(in the rows, 128 means zero)
One turn moves every row onto another: examples first, then more rows asked
nuzog: [138 133  94 143 125 117 127 129 153 113 104 119 130 129]
medi: [129 135 133 146 147 105 167 142 153  83 100 132 116 105]
dif: [148 136 120 136 123 115 148 136 165 120 116 123 133 117]
tele: [121 138 126 133 143  96 156 147 152  83  99 132 117 102]
tisog: [114 140 122 161 146 115 141 134 116 105 101 127 101 119]
Sabu: [114 134 125 165 128 113 137 134 128 112  97 124 104 100]
Sus: [117 134 132 151 173 111 158 136 161 101 112 131 123 117]
figin: [121 136 134 148 174 115 159 142 142 106 116 132 115 113]
rof: [150 126 113 139 141 119 142 139 171 121  90 128 126 126]
robus: [147 129 124 132 129 118 147 132 166 120 114 120 135 121]
Vab: [112 130 119 165 137 112 134 123 122 113 103 125 104 112]
Nafo: [108 134 112 131 147 111 131 116 124 105  98 138 112 107]
Marok: [139 138 114 129 124  97 132 127 148 126  98 124 124 135]
dibiv: [109 134 129 161 168 105 149 143 161 108 115 123 119 119]
gipo: [131 136 128 144 156 115 164 149 137  87 104 135 111 101]
fuge: [148 132 112 138 144 114 142 140 172 126  91 133 125 127]
ribug: [103 139 117 127 156 115 128 121 136 115  99 137 117 103]
zuf: [140 131 114 133 128 101 130 126 148 124  95 118 125 139]
miro: [137 139  93 149 127 116 127 132 157 119 105 124 127 129]
Zave: [108 145 114 133 153 118 139 127 117  99 106 135 111 115]

fuge goes to Marok
Sus goes to Nafo
rof goes to zuf
Now find these:
Sabu goes to dibiv
figin goes to Zave

One turn moves every row onto another: examples first, then more rows asked
pidir: [115 120 161 132 113 142 130 139 129 113 140 122 129 126 115 139 116 133
 129 150]
sagi: [154 117 158 138 127 126 118 131 143 124 122 111 117 135 141 145 132 128
 122 126]
vikun: [121 126 124 129 105 127 133 137 132 126 150 127 124 123 140 126 118 139
 133  96]
zedu: [126 121 127 133 109 130 125 140 139 129 158 128 120 126 138 122 117 134
 134 103]
Dezu: [111 128 129 152 143 128 145 131 125 122 117 132 133 114 128 117 135 137
 141 125]
Magu: [144 112 109 138 139 121 127 136 139 133 113 116 111 132 111 130 111 116
 132 133]
nus: [130 123 170 135 133 111 135 123 132 117 121 132 133 126 124 136 119 118
 124 123]
fab: [123 127 148 121 114 146 123 134 134 118 150 127 130 126 114 142 122 122
 123 159]
fato: [119 143 123 127 117 126 135 136 119 118 154 137 127 138 145 134 113 135
 125 104]
beguf: [131 131 135 116 108 150 121 135 132 118 143 115 127 126 123 152 132 130
 118 155]
Fusi: [118 138 139 111 109 142 132 129 124 113 140 124 137 121 115 149 126 127
 117 151]
zev: [109 131 152 122 108 138 138 134 117 110 130 120 137 121 117 145 121 139
 124 143]
nebi: [136 120 117 145 148 117 132 138 127 124 111 124 113 145 115 132 102 119
 131 136]
tubo: [122 135 137 116 103 145 131 135 121 112 130 110 132 123 127 155 131 143
 119 144]
dofi: [128 136 110 135 147 138 131 125 139 131 139 142 132 115 125 122 143 114
 132 143]
tulev: [136 112 113 140 136 116 134 137 131 129 103 113 113 130 113 130 111 125
 134 124]
dova: [126 143 118 124 119 130 129 134 126 122 163 140 124 139 143 135 114 127
 123 111]
kete: [122 139 113 146 140 134 141 133 118 120 113 121 129 124 143 132 146 146
 131 125]
tiro: [126 135 127 134 121 131 126 139 131 123 166 140 120 143 143 129 110 127
 129 114]
kizu: [125 133 114 119 106 129 130 132 133 128 154 130 126 121 139 130 123 133
 128 100]
zusug: [139 130 114 150 149 145 122 136 141 131 138 129 118 132 139 126 143 127
 134 145]
fer: [137 134 102 129 145 117 136 130 121 123 109 125 119 140 116 141 111 115
 122 134]
volas: [130 128 117 124 109 132 123 135 141 131 163 131 122 124 138 127 121 127
 130 107]
tolel: [130 127 113 139 144 113 139 135 118 121 103 121 118 140 117 137 106 123
 127 127]
tozi: [142 126 106 135 149 120 129 134 130 127 117 127 114 143 115 136 107 111
 126 141]
Zubar: [120 134 132 138 119 127 132 140 124 119 157 136 122 142 144 129 109 136
 131 105]
zad: [140 138 149 114 134 117 131 114 136 122 131 137 137 123 122 145 129 104
 113 132]
tib: [120 122 153 132 106 144 129 141 124 112 130 108 127 127 126 146 125 147
 127 143]
buna: [123 121 130 156 149 136 132 133 141 129 136 137 126 119 125 113 134 123
 143 139]
virav: [129 136 156 120 130 110 140 116 125 116 117 132 140 121 124 144 127 116
 116 121]
dadit: [160 127 142 124 126 129 115 126 145 127 129 115 119 133 140 151 139 119
 115 132]
Luram: [144 121  97 126 137 121 129 131 136 132 111 118 116 128 111 136 117 114
 127 133]
fegem: [152 136 138 118 122 124 125 123 133 122 116 112 126 129 142 158 142 127
 111 122]
Nusig: [130 119 151 131 110 150 119 142 135 118 143 113 122 131 123 145 124 136
 126 154]
kezos: [135 146 100 135 144 142 131 128 129 126 128 127 127 125 142 136 151 131
 126 138]
zemub: [146 125 154 133 122 120 127 128 131 119 110 107 123 131 143 150 136 136
 119 116]
mip: [117 143 110 133 142 130 144 122 123 124 121 136 140 110 128 127 145 127
 130 129]
Pufi: [126 124 128 163 146 139 132 140 131 124 123 122 120 131 143 123 138 143
 141 131]
Zubo: [136 122 102 128 134 116 136 132 127 127 101 113 119 126 114 137 117 123
 128 124]
Zis: [140 124 163 129 137 118 126 121 143 123 136 137 130 128 121 137 121 104
 121 135]

sagi goes to Zis
Nusig goes to fab
Now find these:
nebi goes to Magu
vikun goes to Zubar
zusug goes to dofi

One turn moves every row onto another: examples first, then more rows asked
Sofe: [129 122 140 145 108 129 124 116 142 129 146 127 133 137 128 134 111 117
 143 140 143 140 143 140 145 139 136 123  98 134 128]
kuzez: [106 147 138 133 135 142 104 127 127 146 127 143 137 123 136 129 134 116
 134 129 136 130 116 145 102 137 149 127 133 120 122]
kotal: [126 120 113 130 128 131 145 129 140 121 119 103 146 120 124 125 110 123
  99 114 139 148 127 140 131 131 131 126 152 153 130]
tarun: [115 115 149 145 119 125 142 124 122 136 121 130 122 113 131 134 119 119
 111 133 119 145 152 118 142 119 127 105 120 156 117]
fas: [122 113 144 140 119 148 124 116 103 131 126 117 135 122 128 138 110 127
 110 140 123 155 148 136 136 121 133 108 139 153 127]
loru: [140 115 138 133 118 143 138 122 119 131 127  94 136 124 120 126 106 124
  92 144 130 136 137 132 122 125 140 122 146 151 128]
sovu: [126 132 147 133 121 124 152 148 148 119 142 134 131 123 117 120 118 119
 116 125 121 128 156 117 137 133 117 117 112 145 131]
Belat: [146 127 146 121 118 130 157 144 139 115 137 105 139 130 123 125 106 129
 107 127 140 122 143 133 118 138 122 127 145 141 137]
fikid: [105 146 142 134 133 128 115 130 133 149 121 148 130 119 142 131 137 116
 136 123 137 124 116 140 102 135 143 125 130 121 117]
zoses: [121 158 129 119 136 136 115 127 119 140 126 135 125 124 132 120 135 129
 138 130 129 117 107 137 100 121 140 125 137 115 123]
gepot: [151 130 142 122 130 133 154 147 134 137 137 115 125 115 113 119 118 130
 112 131 123 120 146 128 129 130 112 127 145 144 142]
rizod: [144 121 142 141 113 124 143 119 155 147 139 116 131 123 123 127 116 110
 127 142 149 128 134 139 135 145 138 131 111 138 130]
Keb: [119 151 135 122 133 141 113 121 126 139 127 132 138 128 134 120 125 117
 131 130 139 124 113 144  92 137 151 128 138 115 123]
rona: [108 152 143 128 134 128 124 124 130 146 120 149 129 117 140 125 136 115
 138 124 136 126 116 136 100 133 142 120 128 119 117]
momos: [110 124 115 138 135 127 141 132 138 130 120 132 134 108 121 125 125 120
 112 112 121 154 137 128 151 123 121 113 129 157 127]
vagur: [113 118 115 136 123 122 129 129 134 107 123 123 135 135 134 129 101 125
 123 105 128 155 151 136 140 129 120 124 133 143 122]
Vini: [111 131 151 134 122 146 141 138 125 117 142 137 151 117 120 136 123 125
 116 130 127 150 144 132 143 130 125 100 122 155 138]
Peka: [128 121 109 136 135 125 138 134 150 131 124 120 129 119 115 111 110 112
 106 113 120 143 150 128 140 134 124 133 131 147 126]
liv: [107 154 130 128 131 134 104 134 121 132 128 140 129 132 138 130 136 130
 140 126 131 120 108 137 107 122 141 125 129 116 119]
futel: [140 114 140 139 116 122 143 128 139 131 127 108 119 127 122 117 103 113
  99 136 122 126 157 118 125 128 133 128 125 144 117]
Posab: [117 149 137 128 135 124 119 134 131 151 120 139 122 119 141 127 138 122
 136 124 136 114 112 138 100 131 137 132 139 118 118]
fugu: [122 116 114 134 135 139 124 124 119 129 120 120 136 121 128 130 108 128
 120 113 126 161 146 146 143 129 119 123 153 149 134]
beto: [108 158 131 123 130 135 110 126 120 127 128 140 131 132 136 124 132 127
 140 127 130 124 110 135 103 122 144 120 125 114 119]
maz: [138 125 102 127 137 130 131 134 128 127 123 110 121 123 118 117 112 134
 115 116 117 140 140 133 142 119 113 134 149 143 133]
lum: [146 121 131 129 121 135 135 128 108 129 127  98 117 126 121 126 112 140
 106 142 118 128 136 125 132 108 124 123 148 145 128]
bogor: [123 120 118 130 125 110 153 134 139 118 112 115 128 122 137 131 112 130
 116 104 135 141 135 131 136 123 114 124 145 148 122]
fep: [117 153 130 125 135 134 111 134 123 143 125 134 125 124 135 127 139 130
 135 129 132 114 104 139 103 123 140 130 140 117 122]
Veg: [116 150 131 130 130 129 111 134 140 137 128 133 130 133 134 120 128 116
 129 126 136 113 116 136  96 136 148 137 127 114 117]
Nuvez: [154 133 124 129 114 133 131 125 130 131 146 102 123 134 117 127 121 139
 134 148 138 118 116 136 143 119 129 131 121 132 137]
ged: [121 124 132 136 114 144 124 125 106 112 134 111 132 131 121 133 115 136
 107 142 116 143 137 122 142 106 133 107 125 150 124]
dekub: [116 148 132 129 133 141 105 129 130 141 128 131 137 130 134 123 127 117
 129 130 139 121 114 145  95 138 151 135 137 116 121]
nesev: [135 124 140 139 120 143 126 113 116 150 137 124 133 116 127 144 128 133
 142 147 142 145 122 149 151 126 128 114 127 144 140]
Dutav: [133 135 141 120 122 150 143 142 115 111 142 110 148 124 118 135 121 144
 111 134 131 136 126 136 133 120 122 110 147 150 145]
mir: [116 116 142 143 109 123 132 126 125 112 129 121 125 136 132 131 104 122
 114 131 120 141 158 117 136 119 131 113 112 145 112]
bizi: [141 128 140 124 129 158 128 136 113 125 145 116 142 126 113 127 109 134
 116 136 124 141 149 144 133 133 121 121 149 144 149]
Fup: [119 129 147 131 120 141 129 139 115 108 144 136 137 133 127 137 111 136
 133 125 121 148 158 134 143 126 112 109 127 143 136]
fovu: [147 127 137 134 110 109 147 127 140 136 135 116 112 128 132 135 123 135
 144 137 143 117 125 130 143 122 118 128 116 132 127]
Tabut: [109 151 139 127 136 142 110 119 121 145 125 146 135 121 135 124 131 116
 137 129 134 132 119 144 101 136 147 121 132 119 122]
foz: [137 116 145 134 115 112 157 131 128 133 117 109 114 118 134 130 114 127
 106 131 127 125 143 118 128 117 121 119 137 149 116]
Gitup: [108 153 132 132 129 127 106 135 134 132 129 143 126 135 137 124 131 120
 139 124 130 117 118 133 104 130 143 131 120 113 114]
beden: [120 154 133 123 132 131 118 126 138 137 128 135 130 130 131 113 126 113
 130 128 134 116 118 134  93 137 150 132 126 112 118]
vani: [126 127 144 141 112 120 142 121 131 141 135 133 125 118 134 144 133 131
 146 138 142 135 123 133 155 121 123 110 107 144 129]
piv: [111 154 134 126 129 128 112 126 131 130 129 144 127 134 136 119 126 118
 141 124 130 121 123 132 100 131 143 126 119 111 114]
sarul: [133 131 129 136 107 143 118 118 126 116 150 112 141 142 122 137 117 134
 137 147 143 137 120 141 146 124 139 119 109 136 135]
Pafa: [114 130 104 131 127 137 132 133 131 107 128 113 144 125 118 125 118 132
 106 117 124 150 123 130 146 115 129 116 134 152 131]
Tazug: [126 122 159 131 118 118 158 142 138 122 131 133 130 123 135 135 111 124
 126 118 134 135 160 130 130 137 110 116 130 144 129]
tel: [121 152 138 121 134 124 126 127 127 146 119 139 122 120 140 122 134 123
 139 124 135 116 113 136  96 129 137 127 138 115 118]
kog: [151 120 141 133 116 137 139 115 132 151 135 105 136 120 126 137 119 126
 128 147 155 133 119 152 133 139 136 128 136 141 139]

beden goes to piv
fikid goes to kuzez
Now find these:
Tazug goes to Vini
fovu goes to vani
futel goes to mir
fugu goes to kotal

